One turning vector, and how many steps it has turned
The counts run from 0 to 158.
[159  85 119 151 149 121 120 134 165 128 133 120 191 122 116 120 117 139
  79 117 163 108 115 142 132 157 163 141 153 113 121 166 119 169  92 120
 126  87 123  64  66  97 142 126  87 138  90 131 161 164 100 132 136 149
 101 122  64 121 116 112 144 131 134 100 136 116 134 161 140 129 126 116
 151 129 173 100 226 121 154  88 158 136 146 124 131 142 126 127 104] : 153
[153 113 113 159 136 134 124 144 177 132 153 128 164 112 107 111  99 143
  99 104 161 111 103 123  97 141 157 137 169 158 104 137 135 194  97  98
  97  98 122 102 109 114 138 134  99 123 109 131 141 162  94 106 137 149
 104 131  52 124 115 105 138 115 106 103 152 112 132 177  96 136  93 117
 167 129 179  91 184 119 136  91 179 125 115 116 144 136 107 118 112] : 1
[156  93 114 147 141 130 122 124 155 125 141 127 209 134 123 107 132 142
  86 117 158 107 102 133 121 152 153 129 155 120 120 170 108 180  80 117
 116  84 124  78  61  95 140 139  87 163 101 112 152 158  92 128 126 141
 103 118  69 123  98 122 135 135 143 101 128 141 143 159 132 126 129 108
 153 150 161  96 201 112 135  82 150 143 147 117 120 149 125 130 113] : 154
[145  73 121 143 139 135 130 114 180 130 163 114 182 118 109 114 119 145
  77 103 140 112 108 105 107 129 159 133 173 147  86 151 124 180  93 102
 103  96 111  92  63 103 134 146 106 148 119 122 135 170  84 103 129 136
 113 131  46 139 106 126 136 107 137  86 136 135 139 157 137 119 111 110
 140 130 162 102 196 119 134  82 170 149 127 115 136 151 112 114 123] : 156
[163  99 112 149 129 128 111 138 146 125 137 128 194 144 119 116 126 135
  89 119 169 125 106 144 116 157 160 137 139 119 122 175 136 179  93 114
 116  69 116  84  70  72 133 135  91 150  88 114 157 167 105 124 122 141
  98 127  80 122  99 118 149 140 122 101 149 124 148 146 116 131 132 105
 142 135 146 100 217  99 130  74 151 138 150 130 134 140 127 135 107] : 29
[150 104 116 147 135 115 133 139 146 131 157 118 187 137 128 120 121 133
  59 110 177 136 112 128 119 157 172 147 157 113  99 171 128 164 111 110
 120  71 111  94  62  68 148 134  87 142  96 125 149 159  93 132 127 144
  93 132  76 112 119  99 137 133 129  88 147 132 145 133 139 119 129 106
 141 118 157  98 226 118 135 102 143 130 145 139 123 133 132 114  96] : 41
[134 111 114 159 124 125 124 140 150 139 147 122 191 134 129 105 117 142
  59 106 177 116 121 140  99 161 178 147 147 129 122 153 149 172  96  93
 114  91 115 100  94  79 131 123  80 120  89 129 145 167 101 126 118 144
  83 112  74 109 107 103 121 132 129 110 150 110 143 140 135 142 104 117
 161 126 146  90 205 106 122  96 154 121 108 158 129 116 126 121  98] : 103
[175 100 111 125 129 145 112 137 163 126 150 134 182 137 113 115 121 140
 112  96 146 132  89 130 104 118 149 132 163 152 100 170 134 183  90  99
 112  71 124  93  76  98 136 118 110 143 115 117 135 170  93 100 121 140
 101 148  60 131  98 112 147 128 115 101 148 132 143 134 110 126  99 111
 150 127 155 109 183 107 108  58 168 137 133  91 135 142 107 113 122] : 25
[157 100 126 147 124 120 113 125 145 130 151 126 192 136 104 105 130 130
  92  90 168 114 105 132 115 159 156 146 154 120 120 172 128 173  96  88
 123  85 110 101  64  81 133 134  97 135  81 138 151 181 111 112 120 129
  91 116  80 120 101 114 155 127 130  99 148 114 144 143 114 132 117 100
 137 122 150 105 215 106 110  64 145 146 143 138 121 134 113 121 105] : 23
[167  99 114 149 130 119 116 152 154 133 141 127 182 145 126 121 108 139
  77 122 163 123 109 129 109 147 168 139 137 126 120 179 136 176  87 128
 127  67 114  77  71  79 155 130  93 155 111 118 139 156  89 131 127 144
 112 139  74 128 112 106 123 135 118  94 141 121 152 141 135 125 133 105
 156 135 159  96 210 108 147  78 159 127 126 125 143 127 126 128  96] : 34
[146  99 117 149 150 122 153 146 173 125 154 115 172 111 117  95 113 140
  86 121 158 129 118 129 124 131 175 142 176 125  89 132 119 180  94 114
 118  69 130  76 100 115 149 135  94 138 110 132 138 156  75 126 136 169
  92 133  38 123 114  93 119 121 117  96 149 123 127 154 145 122 126 111
 177 121 162  88 190 130 159  99 165 121 124 110 147 135 124 117 115] : 64
[159  95 125 145 117 116 105 146 160 131 143 130 181 140 117 129 123 124
  71  99 165 134 118 129 110 154 158 149 148 131 116 170 138 167  94 112
 133  82 109 100  72  84 147 127  87 133  83 134 131 178 107 114 115 141
  89 122  91 131 116 120 131 136 125 103 153 104 135 141 123 131 113 105
 136 123 153  93 211 107 126  59 158 129 122 148 135 117 109 117  95] : 22
[142  92 115 137 140 137 144 141 159 123 157 115 165 113 126 113 116 149
  76 116 150 134 111 110 111 126 166 135 164 133  79 132 129 183  92 110
 102  89 130  81  99 113 156 133  98 146 126 112 129 155  70 124 126 165
 109 138  44 136 106 113 110 121 145 107 149 132 117 146 149 129 114 123
 174 131 164  81 186 125 155  90 174 122  95 108 140 137 128 121 116] : 70
[136 107 114 145 136 136 135 131 174 136 152 114 188 114 109 105 113 136
  96 102 154 112  95 125  90 130 168 136 169 153 108 135 149 196  94  84
  88 100 128 108  97 102 135 143 112 127 119 124 132 164  82 119 133 151
  98 130  45 130  90 108 132 109 118 101 166 124 134 157 125 124  80 127
 157 109 141  96 177 110 132  81 166 127 104 128 132 132 116 118 126] : 94
[139 123 112 149 134 138 121 134 133 131 140 130 186 138 125  94 141 143
  82 106 173 122 111 145  95 169 180 127 145 112 114 164 145 188 105  83
  93  84 118 105 100  70 130 135  79 133  99 120 153 160  92 130 121 146
  75 117  80 113 106 115 135 142 131 100 146 127 132 134 122 138 107 109
 149 131 143 101 212  96 105  82 135 126 121 137 112 131 125 114 101] : 104
[152  89 118 147 152 134 135 155 168 127 146 129 166 118 137 118 109 152
  77 110 163 125 112 128 124 135 172 142 161 134  97 149 126 176  90 117
 131  76 118  75  92 112 145 129  90 132 118 121 138 170  89 131 138 164
 102 133  59 124 110 107 127 141 131  98 136 128 139 144 150 114 133 108
 163 133 167 102 198 117 166  99 172 119 135 122 139 135 132 128  99] : 158
[145  94 111 132 131 121 133 118 149 110 171 126 185 122 114  98 141 138
  72  99 151 144  98 116 104 153 164 141 174 127  82 161 136 173 109  97
 100  84 107 110  63  87 140 140 106 151  93 121 143 167  90 103 125 138
 105 137  76 142 109 111 150 111 142  96 149 144 119 124 137 124 112  99
 137 114 148  88 198 124 106  79 146 155 133 126 130 146 119 107 126] : 49
[133  91 133 132 133 130 144 135 174 122 154 118 149 105 115 108 118 151
  80  97 155 124 116 115 104 127 176 141 177 135  74 131 131 178  87  88
 107 100 128 101  97 123 146 125  94 128 110 130 125 179  80 114 129 155
  88 115  50 143 101 102 117 112 146 107 153 115 117 137 148 118  96 117
 161 115 163  90 193 134 153  77 169 132 104 125 133 136 118 109 110] : 76
[153  86 126 149 133 113 120 130 152 114 146 112 195 141 106 122 130 129
  80 104 159 119 119 128 127 158 155 151 151 127 116 158 111 170  92 118
 133  91 112  90  54 100 145 128  88 156  74 130 135 161 103 111 122 136
  95 115  85 138 116 114 133 125 137 107 142 111 125 148 131 124 127 103
 144 131 174  88 211 125 136  80 152 149 128 135 130 133 116 128 108] : 147
[160  89 109 143 134 135 122 110 159 119 151 122 197 131 106 114 134 139
  82 109 140 113 102 116 105 139 158 130 145 142 103 159 120 183  87 115
  98  82 115  92  58 102 148 145 107 164 116 116 142 161  88 115 123 140
 104 123  64 133  93 123 137 117 148  92 134 150 141 153 132 131 115 110
 140 132 158 108 198 115 119  83 157 159 128 112 123 151 124 137 127] : 155
[133 103 135 141 126 131 130 127 156 119 141 116 198 128 102 109 134 135
  67 106 165 112 111 141 109 161 165 150 165 111 131 145 127 182  90  93
 102  90 132  92  77 100 138 127  83 142  76 119 153 164 103 135 120 137
  81  99  73 132 104 110 124 114 154 123 157 118 131 140 133 130 106 117
 148 123 148  91 206 105 120  72 143 139 114 150 125 128 120 124 125] : 85
[128  86 122 146 140 120 138 142 169 115 164 110 177 122 113 121 118 127
  67 119 149 135 113 121 117 132 170 156 173 136 101 123 123 172  97 117
 121  82 119  87  73 119 154 126 103 134  96 130 140 163  79 128 140 162
 104 131  45 133 109  92 118 106 115 102 156 116 113 143 142 114 123 109
 151 107 166  71 199 135 155  90 171 123 122 128 151 135 112 119 104] : 58
[159  98  91 157 132 136 116 117 150 127 170 128 193 138 114 105 122 141
  94 106 145 123 100 121  97 151 145 144 144 142 115 157 144 189 101 121
  90  84 105 101  69  91 128 141 103 156  96 116 138 145  85  99 125 138
  95 132  72 130 104 112 140 100 109 100 146 130 145 155 112 134  95 105
 145 137 155  79 190 102  93  89 157 137 119 119 121 142 111 110 121] : 124
[138 111 130 150 129 127 145 144 170 119 142 124 158 106 122 110 116 146
  79 111 173 121 129 133 114 148 181 141 173 124  92 136 126 183  95  97
 123  91 135  83  99 105 149 123  93 119  97 125 151 167  82 132 139 166
  88 112  49 130 100  99 119 129 135 107 146 111 116 146 146 123 114 118
 169 117 161  87 203 126 151  87 158 115 111 125 128 125 132 113 104] : 77
[139  84 110 144 149 134 144 120 155 117 165 111 200 127 101 103 130 142
  85 113 135 119 104 104  97 135 155 144 174 139  95 140 129 190  97 110
  95  88 125 108  68 103 139 147 112 163 110 122 148 152  77 111 119 138
  99 132  52 141  93 110 125  97 134 104 152 138 129 151 139 115 110 118
 149 124 157  87 187 133 116  85 158 153 118 117 135 152 112 116 135] : 62
[160 112 117 130 120 126 114 153 180 126 137 138 156 126 126 110 111 147
 102 101 154 128 108 129 115 124 165 132 164 142  82 163 137 180  95  96
 127  80 120  75  95  98 147 119  95 127 112 118 130 189  99 104 129 156
  94 129  64 126 111 108 142 144 106 100 147 115 135 127 108 132 100 101
 166 120 162 107 191 105 136  60 176 119 125 101 141 133 112 109  92] : 20
[144 117 111 141 129 120 130 126 156 133 165 128 179 122 105  98 131 124
  95  84 152 125 100 123  87 149 161 141 172 148  94 152 147 195 103  76
  94  82 110 123  87  87 134 138  95 119  97 117 136 176  92 103 131 133
  88 132  62 126 100 112 154 114 110 104 161 125 139 135 103 123  88 105
 145 121 147 106 186 109  95  69 157 139 118 117 127 137 111  99 114] : 112
[171 103 119 140 138 132 133 133 164 136 158 127 171 126 123 110 113 147
  99 109 144 138  91 119 101 118 165 132 162 142  79 174 144 180 111 119
 114  67 119  93  88  90 147 142 106 145 128 111 141 174  80 114 139 159
 114 147  49 117 116 104 137 136 112  86 142 148 142 141 140 127 114 101
 144 126 162 105 189 102 128  87 173 129 137  94 133 151 111 103 111] : 38
[172  80 118 132 139 134 121 120 183 118 158 133 178 121 108 120 125 136
  98 112 150 126  97 122 117 120 147 130 167 152  90 159 125 182  89 113
 112  86 123  88  76 115 150 134 105 158 110 126 134 171  84 100 128 154
 109 134  52 139 108 124 134 114 122 102 144 143 135 154 114 124 103  96
 159 139 176 105 184 118 131  67 176 132 137  94 149 165 103 118 120] : 150
[144  98 111 131 149 123 134 135 160 112 179 123 158 106 117 102 138 139
  95  96 146 147  98 122 109 140 166 144 187 128  69 159 134 179 102 101
 113  76 125 109  77  91 140 136 102 138 106 132 142 174  78 120 130 145
 103 130  66 137 110  97 141 114 124  93 155 137 121 137 137 112 113  96
 140 113 158  94 186 126 114  84 156 133 149 108 137 155 113  94 120] : 50
[148  97 111 133 127 125 126 127 130 109 160 119 189 146 120 108 141 127
  75 118 160 145 105 123 116 157 173 140 151 117  98 174 129 171  98 110
 112  69 109  88  57  81 140 135  90 160  91 115 142 157  91 126 113 140
 110 118  88 134 109 108 128 126 151 107 138 135 130 119 153 120 123  97
 143 123 163  87 209 121 116  63 135 150 129 123 131 151 119 116 113] : 48
[155 106 109 167 131 126 107 124 146 133 142 123 206 141 119 105 120 146
  68 106 163 103 121 126 104 162 154 143 141 136 123 152 132 184  88 107
  92  99 114  90  77  96 134 134  80 135  93 119 141 157  97 107 120 138
  94 114  67 125 103 128 125 123 124 107 131 110 137 159 117 151 100 115
 158 152 170  80 207 101 111  93 141 147 114 155 118 122 112 135 114] : 4
